Each scene shows the same named points in several views, each turned, perhaps mirrored, and shifted as a whole.
A view may leave some points out, and in a few views one point is out of place. Which views, in the order they come, and which point in each? Write none if none.

Scene 1 (7 views)
view 1:
  les [ -0.2  -7.9 -24.7  35.1  18.3 -14.1]
  dab [  2.1  -4.7 -11.1  35.2   9.8  -4.2]
  geb [ -5.2   3.2 -30.9  20.8  28.7 -17.0]
  gute [ 21.1  -3.7  -9.3  37.8  12.6 -13.7]
  nanen [ -2.9  -4.3 -10.1  26.7  11.1 -22.5]
  zifa [ -8.0  21.4 -13.1  16.9  22.6  -8.2]
  labes [  7.3 -13.0 -28.9  29.8  16.9 -13.4]
  Mubo [ -0.9   2.9  -7.7  32.5  17.8 -21.7]
  zufit [  6.0   5.5 -16.9  23.4   2.4 -12.2]
  Pugop [-12.0   0.3  -0.6  29.9  16.7  -7.2]
  kov [ -8.3  -1.6  -3.0  42.8  14.0 -17.9]
view 2:
  Pugop [-34.6  -5.1  17.2  34.4  66.3 -35.5]
  kov [-27.0  -5.0   5.4  25.5  72.0 -39.6]
  labes [-36.1  20.0  12.0   9.0  59.1 -33.5]
  zifa [-33.9  12.0  13.4  50.0  49.9 -38.5]
  dab [-39.1  -1.5  10.3  17.9  57.9 -36.3]
  nanen [-20.9   5.1  14.2  22.3  61.2 -33.2]
  zufit [-28.5   5.1   8.4  22.6  43.3 -32.2]
  gute [-30.9   2.6   8.6   8.3  51.3 -51.9]
  geb [-33.3  30.0  12.6  32.2  61.0 -33.8]
  les [-35.4  15.9   7.6  15.9  64.8 -34.3]
  Mubo [-23.3   5.4   9.7  27.0  62.7 -43.0]
view 3:
  geb [ 21.3  -1.8  18.1  25.8  -1.3 -16.9]
  zifa [-5.7 -1.8 16.9 22.6 -1.6 -9.7]
  labes [ 27.5  -9.6   9.4  29.2 -22.0 -24.5]
  gute [  8.5 -24.0  16.0  30.0 -32.7 -27.7]
  kov [  8.2 -29.0   5.8   9.4 -15.0 -18.7]
  Pugop [  3.1 -15.7   6.3   8.3 -16.5  -7.7]
  les [ 23.0 -12.8   8.3  21.4 -16.1 -24.8]
  Mubo [  8.6 -24.2  14.1  20.9 -12.5 -16.0]
  zufit [  3.1 -13.2   2.7  35.9 -17.5 -18.5]
  dab [  8.3 -14.4   3.2  18.6 -26.2 -21.6]
view 4:
  kov [15.0 21.6 -8.9  5.9 -2.5  5.7]
  nanen [  8.7  23.6 -24.3   7.0 -12.1   6.4]
  dab [ 18.9  26.9 -19.1  -9.5  -9.8  10.0]
  les [ 25.1  25.9 -21.4   1.6 -21.3   1.6]
  geb [ 31.1  33.4 -34.8  16.3 -20.1   4.7]
  zifa [ 27.9  33.5 -38.0  14.5   2.0  21.4]
  labes [ 23.2  26.7 -28.2  -3.8 -27.0  -1.7]
  gute [ 18.1  14.4 -28.9 -14.1  -5.7  -3.8]
  zufit [ 15.6  19.3 -34.7  -3.5 -13.1  17.7]
  Pugop [ 14.8  35.5 -15.7   4.8   0.6  13.4]
  Mubo [ 16.5  21.1 -23.8   8.2  -4.0   3.5]
view 5:
  dab [  3.4 -12.0  21.9   2.4  11.4  -4.6]
  nanen [ -3.0 -26.4  32.6  10.7  11.0  -4.0]
  zifa [  7.7 -19.2  18.8  32.3   0.2   9.5]
  geb [ 19.7 -26.8  30.0  27.3   4.5 -10.2]
  Pugop [-0.4 -9.8 30.0 15.5 16.5  7.1]
  labes [ 15.8 -26.0  26.9   3.9  10.2 -18.3]
  Mubo [  0.6 -20.6  35.7  11.1   2.6   1.1]
  gute [  6.1 -21.9  25.4 -10.5  -1.7  -1.7]
  les [ 11.8 -18.8  31.3   8.9   8.6 -15.6]
  zufit [ -2.4 -25.9  14.3  10.1   2.9  -5.8]
  kov [-5.3 -8.9 39.7  8.0  8.5 -1.0]
view 6:
  les [-3.4 34.2 -3.2 17.8 48.9 29.0]
  labes [-10.6  30.8  -3.5  19.3  44.2  23.5]
  Mubo [ 3.7 40.9  8.5  4.0 46.0 34.6]
  zufit [-11.1  44.4  18.6  17.5  44.5  31.0]
  Pugop [-2.4 37.8 11.7  2.0 62.8 42.8]
  zifa [-9.8 46.0 12.4 10.0 43.8 59.5]
  dab [-9.1 42.7  7.0 11.0 59.2 27.2]
  geb [-6.3 30.9 -3.8 18.9 36.7 47.6]
  nanen [ 1.3 32.3 14.2  8.1 47.1 31.1]
  gute [-9.3 49.7  4.4  3.4 44.5 15.4]
  kov [10.6 41.6  7.8  4.1 59.5 32.1]
view 7:
  les [ 10.5 -17.5  -9.3  13.4  -9.6   4.9]
  dab [ 13.0  -8.9 -18.6   8.2  -0.5  14.8]
  Pugop [  6.4  -8.3 -28.1  24.6  -1.0  19.3]
  geb [ -9.4 -18.0  -9.4  20.8 -15.2   0.1]
  nanen [  5.6 -26.5 -19.7  17.3   0.9  14.1]
  labes [  8.9 -21.3  -5.7   4.9 -13.7   7.2]
  kov [ 17.8 -16.1 -26.5  24.2   4.2   9.2]
  Mubo [  5.8 -21.4 -26.7  17.9   0.5   5.7]
  zufit [ -2.8 -16.9 -14.2   4.2   8.2  12.7]
  zifa [-18.8  -5.2 -25.4  21.7   0.5   6.8]
  gute [ 14.1 -19.8 -26.2  -5.5  -0.9   4.7]
Moved in: none
